One turning vector, and how many ticks it has turned:
The counts run from 0 to 132.
[179  99 181 143 155 117 147 160 150 125 105  81 114 100 148 124  96 159
 100 111 132 114 101 134 161 116 139 113 166 123 114 154 152 185 133 108
 136 188 124 118 167 116 115 143 122]  4
[117 102 129 133 171 103 160 155 127  60 126  89 118 106 147 131  99 175
  99 128 110 135 116 127 137  91 118 163 135 128 113 119 159 175 139 168
 146 168 163 143 143 101 127 139 147]  129
[124 115 146 166 141  92 178 173 156  88 123 101 148  76 119 117 129 119
 108 152 154 159  78 154 143 177 122 130 125 125  96 161 133 152 126 112
 116 168 152 151 138 102 168 137 102]  96
[136 113 140 142 178 139 186 158 157  84 116  61 139 116 137 117 111 178
 108 144 128 140 101 121 134 124 118 138 143 126 110 127 154 142 145 147
 133 180 164 135 134  71 163 136 108]  127
[105  99 134 139 141  79 153 165 124  57 132 103 116 110 143 145 100 162
 101 132 113 121 107 135 137 105 120 157 124 131 113 126 174 190 127 168
 142 153 160 144 158 107 109 151 166]  130
[126 122 151 139 112  63 126 148 143  96 131 132 122 107 121 145 110 139
  74 128 136 132  85 141 145 132 123 132 107 127 115 157 183 206 108 147
 103 173 128 133 158 105 105 145 145]  15
[148 115 170 159 120  99 127 132 142 108 108 104  97 143 140 135 109 141
  84 125 120 131 103 130 139  94 115 115 138 146 129 155 183 204 114 134
 100 186 136 139 179  99 110 135 133]  122
[132  80 128 128 200 103 173 147 130  81 147 102 135  70 148 111 112 167
  87 115 132 146  89 135 140 122 128 169 127 122 107 124 115 156 134 143
 161 172 156 139 143 107 134 136 108]  99
[124  93 123 136 138 112 178 187 113  97 159 102 137 114 123 115  75 145
 121 118 140 104  83 134 136 136 126 122 149 150 101 118 178 179 111 140
 129 154 144 147 162  92 159 153 141]  54
[138 127 154 156 153 127 179 167 165  90 109  59 149 116 134 118 121 154
 118 157 142 141  90 130 146 150 109 120 141 130 114 145 160 141 138 134
 114 178 152 138 138  70 169 131 105]  126
[105  94 126 147 138 114 166 144 108  99 170 127 129 129 119 127  92 141
  96 122 129 143  79 132 114 101 113 130 100 164 110 117 155 164  91 157
 125 163 167 170 161  75 168 144 116]  56
[161 106 174 140 137 107 133 127 142 119 121  99 101 143 146 134  99 162
  81 120 125 115  97 116 138  97 126 116 139 143 136 149 178 203 110 149
 121 187 125 120 171  99 102 130 130]  121
[123 103 140 129 138  87 170 180 136  58 120  80 129 103 139 137 110 153
 117 143 124 102 116 133 154 137 118 136 159 114  99 138 179 175 124 130
 125 158 162 134 141 121 143 162 175]  52
[165  79 161 104 145  91 166 107 180  90 127  96 131 122 144 121 154 125
  71 146 143 131 104 113 153 173 114 129 139 109 129 163 151 154 117 155
 139 159 135  89 156 108 134 117 146]  31
[116  90 129 136 169  70 153 149 147  47 119  97 126  80 149 120 137 142
  96 140 125 137 115 135 148 145 122 172 148 119 112 145 149 168 143 138
 135 156 159 144 147 124 121 142 150]  22
[154  58 148 130 181 126 200 137 136  91 149  96 140 108 145 113 120 138
 108 126 140 128 110 124 138 138 120 137 128 123 103 130 107 127 119 145
 181 157 166 130 158 106 178 129 125]  69
[164  97 189 157 141  94 160 147 152  84  91  77 115 105 158 153 129 133
 105 144 119 124 125 141 153 120 118 125 135  95 102 157 124 160 118 109
 149 179 161 125 143 141 130 149 144]  80
[154  89 157 140 139 107 166 119 155 134 158 139 140 121 126  97 136 111
  80 127 164 154  60 128 131 162 124 120 106 149 133 160 133 162 109 145
 120 173 122 131 171  80 144 113  86]  105
[146 113 176 147 116  90 177 125 162  71 122  99 141 130 151 152 124 124
 114 164 140 146 104 123 136 138 114 131  96 103 121 146 130 153 136 188
 172 154 155 116 150  73 125 110 127]  117
[156  99 142 120 174 110 154 143 134  99 139 102 135 105 141 144  91 192
  80 114 128 136  88 128 137 104 125 145 101 107 116 134 144 177 130 176
 158 178 146 119 135  81 110 136 119]  12
[140 113 157 149 163 136 159 127 154  85 102  75 115 126 135 130 132 171
  79 146 110 149 112 124 137 100 100 124 131 131 112 145 152 149 111 119
 101 192 185 143 131  93 172 143 119]  49
[137 112 151 156 141  85 119 151 132 116 127 123 108  98 125 129 117 143
  67 107 127 143  82 149 150 113 125 128 131 145 105 158 155 205 105 101
  95 190 137 156 162 128 122 151 116]  93
[131 139 171 174 104  95 153 158 164  93  99  89 129 133 128 135 125 114
 107 165 129 150  92 133 143 140 109 111 129 137 120 164 178 170 121 119
  90 176 150 154 159  89 144 133 128]  124
[170 101 156 106 157 101 153 153 153 123 131 107 140  96 129 145 103 178
  77 115 138 112  86 125 149 137 128 124 111  89  97 148 152 180 105 144
 133 184 127 100 126 103 131 146 125]  90
[159  95 177 151 130 107 169 186 135 106 121  79 134 101 145 134  89 136
 136 126 139  98 109 146 159 133 135 112 158 106  98 140 145 178 131 109
 155 167 135 129 162 120 134 156 147]  82
[178  92 197 153 144 139 167 109 153 133 124 105 118 140 134 120 132 128
  81 129 132 141  93 126 139 116 114  93 112 133 112 155 112 145 101 114
 131 196 149 131 163  98 170 123  93]  77
[139  86 129 137 195 111 182 156 147  85 138  92 149  73 142 108 117 155
  99 125 146 152  90 138 141 147 126 155 128 120 103 133 117 142 139 136
 154 171 155 145 139 100 156 136  97]  98
[153  87 173 140 154  78 153 113 176  75 101  94 119  95 163 122 157 127
  78 148 132 148 122 128 158 150 121 148 147 111 119 168 131 163 132 124
 141 168 143 117 158 136 118 126 143]  109
[123  88 153 149 137  88 162  94 143  88 155 139 121 134 132 119 143 110
  72 140 133 173  83 124 120 130 106 145  91 150 133 148 132 164 113 173
 139 157 158 145 174  88 141 109 110]  28
[151  82 157 156 147 111 170 162 142 110 130  86 120 111 147  93 101 113
 128 124 150 113 102 138 145 145 143 126 183 153 123 145 150 179 148 129
 154 164 123 133 200 104 125 129 118]  112
[154  78 188 140  90  84 160 137 134 123 149 140 126 136 132 139 107  89
 105 128 148 109  86 141 140 151 122  99 111 126 116 162 147 183  86 142
 150 152 132 126 188 109 138 132 147]  74
